One hidden turn or mirror swaps the rows below in pairs. Which row is each named row swapped with?
The rows were stretched afterwards, more along some directions than others.
batap: [-48 -37 -14  10  -5  -9  -7  38  -9  -6 -28  -2  -7  -3  25  -7 -17   7
  14  -8 -32  17  32  33   9  19 -19]
Fasa: [-47 -23 -13  23  -5  -9   2  11   6 -22  -4  13 -16 -18  23 -26  21 -25
  10  -3 -13 -19  13  27   2 -22 -24]
turob: [-21 -42 -11  14 -13 -15 -19  42   1   0 -27  22   8 -15  19 -29 -16  -2
 -11  -8 -11  -4  37  42 -20 -15 -43]
vemo: [-23 -49 -29   5 -25   6  -5  35   5  -9 -14  19   3   7  18   7   3  27
  -9 -19 -25 -47  20  32  -8  19 -25]
nale: [-66 -41  -8  11  -8   3 -10  44 -22 -10 -33   4  -3   1  30 -11 -14  -8
  12  -1 -35  13  42  20   6  10  -6]
guzan: [  3 -23 -14 -22  -6   3  -6  35  -8   7   2 -19 -19 -24  11 -33  -6  33
  14   8 -10   3  10  45   4  15 -25]
piv: [ 18 -32  -8  -8   9 -16  -3  33  17   6  -5  24  -2  -1  23  21 -28  14
  -5 -13 -30   3  25  37  -5  -9 -46]
kopa: [ -6 -16   0  -8  -2  -8 -11  20  12   1 -14  -4 -23  -9   7 -36   7  18
  25 -17 -10 -12   1  52   8  18 -25]
bos: [-28 -11 -17 -23 -14  23 -36  32  17  21 -32  40  -6   2   7 -18 -21  20
 -13 -46 -25 -28  15  34   0  27 -18]
biboz: [-50 -29 -26 -14 -13   8 -17  33  15 -27 -34  12 -22 -21  16 -38 -17  26
  -4 -53 -22 -37  10  28   0  22  -1]
suzol: [ -9 -29 -12   9 -10  -6 -26  37   1   3 -21  30   5 -10  24 -17 -19  -3
  -7  -8  -3  -4  35  42 -23  -6 -36]
tun: [-50 -43  -1  17  -9 -15   3  37  13  -4 -25  -1   2 -33  25 -13  -1  37
   2  -7 -29  -5  15  23   5  -8 -22]
Suv: [-20 -10 -19 -25 -13  29 -19  19  14   5  -8  24  -2   5   2 -16 -13  16
 -20 -30 -15 -22  20  24  -2  17 -20]
Lepib: [  5 -25  -7  -3  -4 -11 -11  33   9  18  -7   3 -25 -20  13 -22   2  35
  14  -2 -15  -9  21  57   6   4 -37]
kopet: [ 30 -50  -5  -6  11 -17 -18  56  17  26  -9  25  -5  -4  18  15 -35  23
  -3   0 -40   9  35  42 -12  -3 -61]
tese: [ -5 -33 -18  -3 -15  -5  -1  23  24 -29  -3 -20   5 -14  20 -24  13  34
   1   4  -4 -23   2  45   4 -13 -46]
Las: [-20  -3 -15 -33 -19  27 -22  34  24  -2 -19  41   7   5   8 -19 -16  21
 -19 -43 -18 -27   6  23 -11  10 -25]
fik: [ -7 -10 -10 -13   5 -14   6  14  11 -27  18  -7   0 -13   1 -42 -13  -8
  -2   1   7  -8  10  -7 -23 -20 -22]
nusi: [-68 -38 -11   4 -14   7 -17  45 -16 -12 -38   8  -3  -2  33 -12 -21  -5
   7 -11 -40  13  34  18   7  10 -10]
pil: [ -8 -33   8 -17   6  -9 -14  38  11   5  -4  20   5 -18   3 -46 -37  12
  -7 -15 -17   3  11  11 -15  -9 -32]
savu: [ 29 -44   4 -16  14 -17 -12  49   8  15  -8  24  -6  -4  17   5 -38   8
   8   0 -30  14  30  30 -10  -7 -51]
gevu: [ -9  -2  -2 -11  -6 -17   3  11  36 -41  11  -4  -1 -17   2 -35 -14   3
  -3 -20  -7 -15 -12   4 -13 -19 -42]
sis: [-51 -44  -6  24  -8 -15   0  37   3   6 -31   6  -3 -25  28  -6  -3  32
   5 -10 -36  -8  16  27   6   0 -21]
Silam: [-45 -24 -11  33  -6 -20 -11  13  -4  -5  -3   8 -27 -20  15 -44  16 -27
  18  -2 -12 -12  28  36   5 -14 -12]
noti: [ -9 -23  -8 -14  -9  -6   1  38   3  -4   2  -8 -14 -22  18 -39   2  22
  18   6 -10   5   9  52   5   3 -27]
sir: [-65 -53 -11   9 -14   8 -16  51 -18 -15 -42   7   1  -6  35  -2 -19   6
   6 -10 -41   6  37  22   6  13 -13]
nemu: [-31  -4 -17 -27 -17  29 -21  22  19   1 -15  25   1  -1   7 -22 -13  16
 -14 -30 -21 -24  14  19   0  15 -17]
govu: [ 11 -38   7  -9  11 -13 -24  49   7  38 -14  41 -11  -2  19   1 -36  -6
  12  -3 -37   8  41  32  -6 -11 -41]
lide: [-30 -24 -16  24 -15  -7  -8  24  -3 -12   4  16 -23 -11  17 -19  21 -21
  13  -5 -12 -22   8  33   6  -8 -24]
par: [ 10 -40  -5 -17   8 -12 -17  38  14   0   3  24  -6   9  17  -3 -27  -2
   4  -3 -22  -2  38  26  -9 -11 -38]
Votak: [-31 -26 -12  33 -13 -21   4   9   2 -15  -2   5 -16 -16  16   2  19  -6
   9   4 -17  -4  13  31  10 -12 -25]
pato: [-35 -50 -20   5 -16  -2   3  50  11 -13 -23  20  15  -5  18 -15  -4  20
 -10 -12 -29 -43  28  20 -15   2 -23]
bisa: [-47 -44  -3  18  -6 -16   7  41   3  -9 -19   0   2 -29  27 -17  -1  33
   1   1 -31  -7  17  19  -1 -14 -23]
Tubu: [-16 -38 -20   9 -16  -4 -20  31  -4  -1 -20  17   6  -7  25 -26 -20   3
 -15  -3   1  -6  36  36 -24 -14 -37]
bigu: [-30 -25 -11  22   3 -34  -9  13   1  -3 -21  20   2  -2  14 -24  -5 -11
   8 -14 -13 -10  20  22   3 -28 -52]
Ruf: [-10 -30  -9 -10 -12   5 -15  37  -8   5  -6 -10 -21 -15  16 -32   1  18
  23   8 -13  10  14  47  16   7 -22]
dod: [-27 -54 -23   5 -15   8   2  36   7 -17 -14  19  12   3  21   8   3  16
 -13  -8 -24 -50  28  23 -13  12 -24]
dake: [-15   4  -2 -15  -6 -11 -14  31   7 -16   7  16 -10 -21   9 -61 -16 -15
  11  -9   7   2  18   8 -23 -17  -3]
gigu: [  6 -44  -2 -10  -1 -11 -12  41  33 -11 -18  23   8   2  29   3 -19  12
  -7 -23 -27 -21  22  25  -9 -15 -50]
vur: [-10  -8 -14 -33 -14  30 -25  37  16  13 -13  33   4   3   4 -23 -20  23
 -14 -28 -13 -24  14  27  -8  13 -23]
totur: [ 18 -26  11 -16  12 -26 -12  55  12  17  -8  31   0 -13  22  -3 -30  -4
   7   0 -35  18  31  32 -15 -15 -41]
bomez: [-50 -10  -5  20   1 -36  -9  15  13 -11 -18  15 -22 -29  24 -56   2 -14
  21 -17 -27   8  23  27  -7 -18 -17]
zupe: [ -3 -32  11 -16   1  -6 -16  37  15   0  -9  22   8 -18   8 -39 -37  13
  -7 -11 -15   6   8   8 -17 -18 -36]
sali: [ 10 -29   5  -7   9 -23 -11  42  19   6  -4  15 -18 -13  21 -12 -26   1
   9 -11 -26   7  23  32   1 -14 -40]
Gur: [-28  -3  -2 -21  -7  -7   0  23   5 -36   9  -1  -5 -12  14 -67 -23 -10
   1 -10   6  -3  11  -8 -20 -23  -7]
Rer: [ 16 -25   5 -24   7   4 -17  50  16  17  -2  31  -5  -1  18  10 -27  10
   0  -5 -26  -2  25  21  -3  -5 -37]
Guni: [-21 -14 -20 -23 -18  27 -25  25  17   7 -17  29   5   3   8 -15 -19  30
 -23 -29 -17 -27  18  18  -4   7 -28]
pamab: [-18 -18  -9  14 -16  -6 -20  33   1  -6 -18  21   1  -7  17 -35 -11 -12
  -4 -13   3  -5  28  37 -23 -18 -29]
zuki: [-32 -15  -4  21 -11 -26   4   8  -8 -10   4  -4 -12  -5  12 -32  22 -23
  20   3  -7  -1  13  26   1 -24 -17]
lari: [-59 -55 -12   9 -18   4 -16  59 -26   1 -38  12  -3  -1  36  -1 -15   4
   9 -14 -45   8  41  39  10  17 -12]
Tasas: [ -5   7   7 -16   6  -2 -13  23  20 -14  -2  23 -12 -17   5 -42 -22 -11
   6 -11   2  -2   1  -2 -21  -3  -6]
Mub: [-56 -44 -18   4 -16   3 -10  47 -15  -6 -38   6   7  -2  28  -2 -18   9
   8 -15 -38   1  24  29  13  19 -14]
ket: [-10   5   1 -18   1  12  -5  30  14 -25   6  15  -9 -22  11 -42 -11 -23
   5 -13   0 -15  -1  14 -16  -5   4]
saker: [-10  -8 -16 -23  -5  13 -26  18  24  20 -10  34 -13   8  -1 -13 -15  19
 -11 -38 -24 -21  20  35   1  28 -27]
paru: [  7 -14  -5 -11   6 -19   1  16  22  -4   8 -11 -16 -20   3 -40  10  15
  23   8  -5  -4  -1  38   6  -8 -39]
Fumov: [ -5 -21 -22   2 -12   0  -6  21   5  -4   3 -14 -21 -12  17 -28  18  20
  12  -7   2 -20   9  54  11   8 -35]
bikit: [  1 -17  -4  -9 -16  -2  -7  40  17   6 -12   0 -16 -22   9 -38   3  20
  21  -8 -15 -13  -5  52   5   3 -30]
pubad: [-31 -38 -19   7 -17   1   3  35   1 -21  -6  16   6   2  15  -6  13   4
  -3 -15 -25 -39  26  29 -10  11 -12]
Bel: [ 12 -30   0  -5  -6 -22 -11  37  18  19  -5  -6  -8 -20   3 -32   1  36
  20  -4 -18  -3  24  59   1  10 -41]
Teg: [-54 -46  -6  21  -4 -21   5  40   0   1 -20   0   0 -29  22 -29  -4  28
   6  -3 -29  -3  21  22   0 -14 -21]
veta: [ 12 -30   9 -20   7 -10 -13  53  17  21  -6  42  -9   3  22  -8 -32  -1
   5 -14 -30   2  24  28 -10  -9 -42]
mozuz: [ -1 -35   7 -20   5  -1 -15  38  12   4  -6  22   9 -12   9 -33 -41  17
 -10  -3 -21   8   3   2 -12 -11 -36]
nabo: [-74 -38  -5  12 -25   5 -15  60 -16 -17 -46  20  -1  -4  39 -16 -11  -3
  13 -25 -42   3  29  35  10  12  -5]
Pufat: [  3 -27   5 -24   4  -1 -19  31  17   4  -9  21   9 -15   3 -27 -42  20
 -11 -12 -17   5   3  10 -15  -3 -34]

zuki is swapped with ket
noti is swapped with veta
mozuz is swapped with tun
fik is swapped with Silam
Pufat is swapped with sis
sali is swapped with paru
govu is swapped with guzan
Bel is swapped with kopet

